In the rows, zero is written as 128.
Named moves (each a turn or a mirror), then the moves between two rows, first move first; the first pair answered:
rez (before -> after):
[141 103 129 135 141 141 162 152 141 145 170 196 110 176 156 148 115 123
 109 104 148 103 143 112 162 118 148  79 108 124]  ->  [122 104 117 166 126 123 102 121  95 132 106 114 122 136 120 145  81 140
 198 161  91 166  89  89 116 161 142 146 126 146]
[152 131 131 175 122 167 137 131 145 102 127 123 108 104 106 185 156  95
 116  96 100 125 142 135 150 125 123 124 107 101]  ->  [151 139 128 185 114 166 125 123 130  97 113 105 116  98 100 182 150  98
 133 108  96 131 130 131 142 136 123 136 105 104]
[164 149 172  82 113 106 180 100 133  99 162 115 124 157 131 122 152 133
  87  86 129 161 144 124 122 139 132 117 130 155]  ->  [156 151 168  98 106  94 153  85 114  93 136  78 133 139 120 121 139 142
 123 107 111 189 116 116 107 155 129 143 137 162]
Fimo (before -> after):
[144 120 122 110 185 139 114 153 177 129 118 156 130 132 176 103 161 139
  79 147 124 108 109 105 128 126 136  97 169 108]  ->  [156 121 144 105 183 145 133 139 169 136 128 152 130 140 157 100 175 139
  63 134 129 103 130 120 136 113 139  97 167 112]
[130 122 120 123 135 121 127 148 150 129 131 150 119 139 162 122 114 125
 123 125 137 126 109 113 125 120 134 116 128 118]  ->  [135 122 136 118 134 125 142 143 142 136 138 148 119 151 151 117 124 124
 109 116 139 125 127 125 129 118 132 109 128 129]
[136 157 138 156 155 120 125 113  97 139 122 102 104 150 117 123 105 134
  94 159 139 143 167 116 163 143 119 154 121 176]  ->  [133 162 130 173 153 126 116 111 107 135 112 106 106 136 115 133 101 136
 100 166 132 144 158 114 156 150 114 157 119 170]
funuv (before -> after):
[124 164 133 124 125  96 149 172 146 127 172 157 144 170 128 105 132 152
 111 142 145 120 166  77 161 108 134 130 127 128]  ->  [112 162 108 140 116  86 111 178 139 109 140 143 142 150 134 112 107 158
 145 170 124 137 126  60 141 130 129 155 136 128]
[149 120 128 128 172 134 128 126 151 122 147 123 166  96 141 131 152  86
 156 130 123 176  86  84 104 130 147 129 151 127]  ->  [164 131 118 155 167 160 136 113 167 119 149 136 154  81 125 155 160  77
 137 113 123 154  96  97 121 129 145 129 144 110]
[150 138  97 162 105 133 106 144 117  97 130 128 138  97  79 160 120 129
  93  88 134 118  94 106 115 174 119 136 110 130]  ->  [156 128 135 116 117 124 147 149 111 116 167 137 146 135  89 129 141 127
  63  70 157 110 138 117 134 144 126 109 105 149]
[167 132 155 140 110 127 202  89  74 206 105 124 147 113  86 115 159 151
 126 108 144 132 197 144 119 140 125 129 161 145]  ->  [145 119 155 124 116 101 172 102  59 198  88 106 158 117 108  90 133 162
 166 139 129 163 166 120  93 158 128 141 175 164]
Pairs:
Each pair is two moves apart.
[132 122 197  91 108 131 154 100 126 147 130 117 134 127  90 121 127 121
 121 121 134 146 137 132 104  79 132 153 134 173]  ->  [132 133 158 140  92 159 130  91 141 131 102 117 121  87  70 161 121 125
 127 125 123 132 120 130 101  99 121 164 124 149]	funuv, funuv
[ 86 135 141  98 126 114 159 107  91 131 134 114  99 133 136  99 117 128
 155 161 135 126 112 126 107 121 139  91 128 165]  ->  [106 153 126 138 112 153 167  85 117 122 139 129  78 105 109 145 129 125
 121 134 135  90 129 148 129 120 133  87 112 135]	funuv, funuv
[120 133  73 179 119 150  68 176 144 117 118 160 107  92 155 151  96 145
 128 139 115 118  90 101 111 168 153 115 153  96]  ->  [125 136  99 187 110 146  66 133 104 123  97 105 116  83 106 139 104 154
 150 144  92 147  96 117 104 170 155 151 161 117]	funuv, rez
[133 153 112 130 121 151 141 161 158 142 157 157 121 127 135 182 157 106
  64 100 161  81 147 124 159 125 124  78 120 101]  ->  [130 137 166  80 127 123 162 145 116 165 173 122 141 164 117 132 169 113
  74 110 170 115 174 134 155 103 136  80 133 140]	funuv, Fimo
[143 116 142 150 104 147 140 128 124 121 121 116 122  93  89 141 130 143
 168 133 110 149  92 128 133 127 112 143 130 161]  ->  [144 106 168 112 113 128 162 139 110 136 145 120 129 123  97 113 142 143
 156 126 128 152 114 135 138 113 120 128 133 174]	funuv, funuv
[122 133 118 179 119 123 114 177 141 122 117 140 123 139 138 145 110 133
 135 132 141 121  89 102 132 134 130 124 116 108]  ->  [123 127 148 142 133 109 138 178 131 138 140 145 133 176 148 117 120 136
 126 124 158 125 120 109 137 117 138 109 120 120]	funuv, funuv
[129 113 154 116 117 124 130 100 109 137 133  96 139 128 103 115 131 129
 140 145 116 141 130 131 130 127 128 134 131 145]  ->  [122 109 140 108 120 112 117 120 111 129 125 102 141 130 126 114 119 124
 152 154 117 145 114 115 120 135 127 134 132 145]	rez, funuv
[119 135 176  93  93 105 119 128  98 134 129  68 150 163 120  88 137 128
 161 168 153 177 110 131 114 151 138 145 145 176]  ->  [154 161 161 149  71 163 154  93 134 137 143  99 125 127  77 152 164 117
  94 114 159 113 156 172 159 140 125 136 117 136]	funuv, funuv
[112  88 136  96 159  97 103 117  93  97 129 115 140 136 145 107  87 125
 156 167 125 157  92 108  89 129 147 126 161 142]  ->  [125 104 114 149 137 130  97  84  98  87 101  99 129  88 105 149  89 131
 156 160 103 144  88 117  92 139 138 149 150 126]	Fimo, funuv
[129 122 140 123 146 125 146 146 138 130 145 168 138 150 172 127 114 143
 100 113 152 102 149 106 125 113 133 102 131 133]  ->  [141 146 124 182 124 154 131  96 131 115 108 134 127  98 114 167 111 150
 111 116 122  98 137 116 121 136 123 137 123 115]	rez, funuv
[147 110 122 120 122 133 139 133 145 137 161 134  94 123 121 137 137 130
  92  94 140  83 139 148 108 112 147 117 148 102]  ->  [129 107  99 136 121 115  93 143 135 122 129 112 101 108 136 133 106 136
 138 132 118 114  89 120  77 140 143 142 159 107]	funuv, funuv
[115 122 113 124 142 125 119 152 125 114 125 111 125 124 164 112 110 124
 151 156 133 146 102 127 116 135 116 129 148 124]  ->  [120 127 110 145 129 141 110 135 127 115 117 107 122 104 146 128 109 130
 150 154 122 138 102 133 120 141 114 137 145 117]	Fimo, funuv
[125 130 114 126 126 114 102 169 126 116 112 132 150 124 168 108 109 115
 164 151 142 131  95 107 117 145 114 121 128 133]  ->  [128 126 151 101 125 112 121 158 108 129 129 115 155 150 155  80 120 115
 162 144 151 140 119 118 128 127 118 116 132 150]	Fimo, rez
[108 117 135 121 139 139 159 154 173 121 151 159 109 163 165 145 164  87
  60 100 153  85 110 120 150  86 135 111 139 136]  ->  [ 78 104 142 118 136  98 111 132 117 116 103  80 127 155 145 103 136 102
 142 164 117 160  63  95 106 114 135 164 163 169]	rez, Fimo
[124 156 175 106 118 117 121 136  97 149 103 116 131 113 100  71 129 152
 150 123 112 176 165 133 101 131  72 133 173 147]  ->  [139 175 162 138 104 154 137 118 115 147 106 133 118  91  72 111 142 148
 115  96 110 143 186 153 121 129  66 125 156 121]	funuv, funuv
[122 143 118 179 130 145 127 108 151 124  91 137 149 121  74 138 115 102
 124 124 124 102 129 125 165 129  75 132  96  95]  ->  [108 129 158 137 140 113 124 100 110 140  86 101 169 146  70  87 110 104
 155 148 120 142 127 121 149 125  82 146 110 133]	funuv, rez
[126 138 170 147 157 155 143 141  78 162 172 107 122 144 141 132 166 142
 100 137 101 113 155 124 118 159 111 124 132 127]  ->  [121 141 147 180 144 158 117 138  78 152 143 101 117 120 138 151 151 142
 119 152  82 116 131 116 106 176 110 142 130 119]	funuv, funuv
[113 130 112 125 129 125  96 142 127 123 125 132 133 131 144 127 109 131
 150 137 136 141 103 117 122 135 127 125 120 122]  ->  [130 131 146 105 130 126 135 124 113 140 148 128 135 151 119 111 134 130
 128 120 146 136 143 139 138 111 132 119 120 134]	Fimo, Fimo
[137 100 106 132 120 127 134 137 149 161 137 148  92 133 144 131 120 139
  96 126 125  93 128 114 140 140 142 104 143  91]  ->  [149 116 113 146 110 143 139 110 139 164 133 136  89 119 115 137 125 140
  93 120 115  87 137 128 145 140 140 115 142  95]	rez, funuv
[134 137  89 148 129 127 113 142 151 116 131 154 121 107 149 152 128 107
 132 148 117 111 110 114 134 146 124 133 118 102]  ->  [127 121 125  99 148 100 126 154 137 128 150 151 132 151 167 107 134 107
 136 149 132 129 126 112 135 128 131 119 123 126]	funuv, funuv
[137 110 159 124 123 130 115 134  97 147 131 132 128 116  88 113 115 119
 123 106 127 136 134 154 135 124 129 102 132 140]  ->  [136 104 158 119 125 128 115 147 110 146 140 149 128 124 106 111 116 115
 120 104 133 128 132 151 138 118 134  91 131 141]	funuv, rez
[ 98 117 114 114 130 144 144 139 150 109 191 131 120 134 144 158 119 106
  85 103 140 110 136 152 158 111 121  94 124 119]  ->  [ 87 124 101 149 114 142 102 113 123  93 143  79 124  94 113 167  96 120
 140 138 101 143  98 141 131 142 116 145 130 127]	Fimo, rez
[134 150 116 150  95 126 133  98 128 128 122 133 131  98  99 143 141 126
 138 125 105 123 134 133 130 131 121 127 120 113]  ->  [129 141 146 123 103 109 142  97 109 140 128 113 145 120  97 114 140 129
 149 133 109 141 145 131 126 124 126 124 126 136]	funuv, rez
[129 111 136  87 141 137 121 154 158 127 120 159 131 134 142 149 128 109
  92 113 182 140 145 123 125 142 120  96 126 160]  ->  [129 121 136 116 124 141  92 115 124 121  85 103 132 106  94 151 119 121
 137 140 149 172 125 124 107 158 116 141 128 172]	Fimo, rez
[112 145 116 106  93 127  80 116  89 100  86 125 129 101 106 171 175 158
 131 135  96 148 100 139 146 132 171 128 105 138]  ->  [113 136 115  72 111 119 105 148 116 107 129 176 124 135 148 162 183 145
  95 114 128 126 118 134 158 113 175  86 103 128]	Fimo, rez
[147 111 152  78 141 112 124 125 123 137 172 141 151 161 158 112 137 118
 114 130 148 127 124 130 124 112 124 102 106 139]  ->  [155 138 103 146 116 147  98 106 141 114 140 141 133  97 130 170 132 115
 111 123 125 103 102 133 126 141 112 117  93 104]	funuv, funuv
[ 79 153 131 152 146 100 113 171 164 107 116 133  94 130 214 135 150 145
 139 153 154 122 106  93  97 130 114 136 153 133]  ->  [ 90 170 115 190 129 124 104 141 169 101  99 122  87  95 179 162 152 144
 140 147 138 110 107 100 103 137 103 154 142 114]	funuv, rez
[ 97  84 109  75 150  91  84 140 149 131 171 201 103 140 188  95 115 105
 102 125 147 151 117 117 132 116 134 109 135 120]  ->  [111 119  69 163 118 141  64  86 166 116 134 185  84  68 125 166 118 108
 100 112 115 131 108 134 144 140 118 151 114  91]	rez, funuv
[152 104 113 178 115 172 159  85 148 119 163 123 143 133  83 181 169 135
 112 123 139  84 136 149 189 104 156 151 108 106]  ->  [145  91 159 129 127 140 172  86 115 132 178  98 165 174  89 125 172 133
 125 131 145 116 150 147 185  82 168 151 124 140]	rez, funuv
[135 117  86 130 131 124 110 174 151 124 144 190 117 134 167 108 109 140
 105 121 136  87  85 123 115 140  92 110 127 123]  ->  [123 111 102 126 121 103  89 144 103 124 112 130 135 130 142  85  98 151
 156 159 109 132  68 120  95 151  94 149 136 152]	Fimo, rez
[116 154 131 120  90 145 138  94 137 143  89 142 143  73 127 159 131 115
 154 154 104 109 127 125 135 144 151 148 113 107]  ->  [116 145 119 116 100 145 145 119 157 138 106 169 137  85 155 162 134 109
 143 141 119  96 127 119 140 135 150 127 108  95]	rez, Fimo
[145 116  93  84 154 146 135 189 139 115 158 208 113 162 181 110 123 106
 130 109 166 107 170 119 144 106 139  68 116 102]  ->  [125 102 105  64 163 112 106 187  98 114 131 166 134 171 186  71 101 114
 189 152 144 161 143  97 114 118 142  93 134 134]	Fimo, funuv
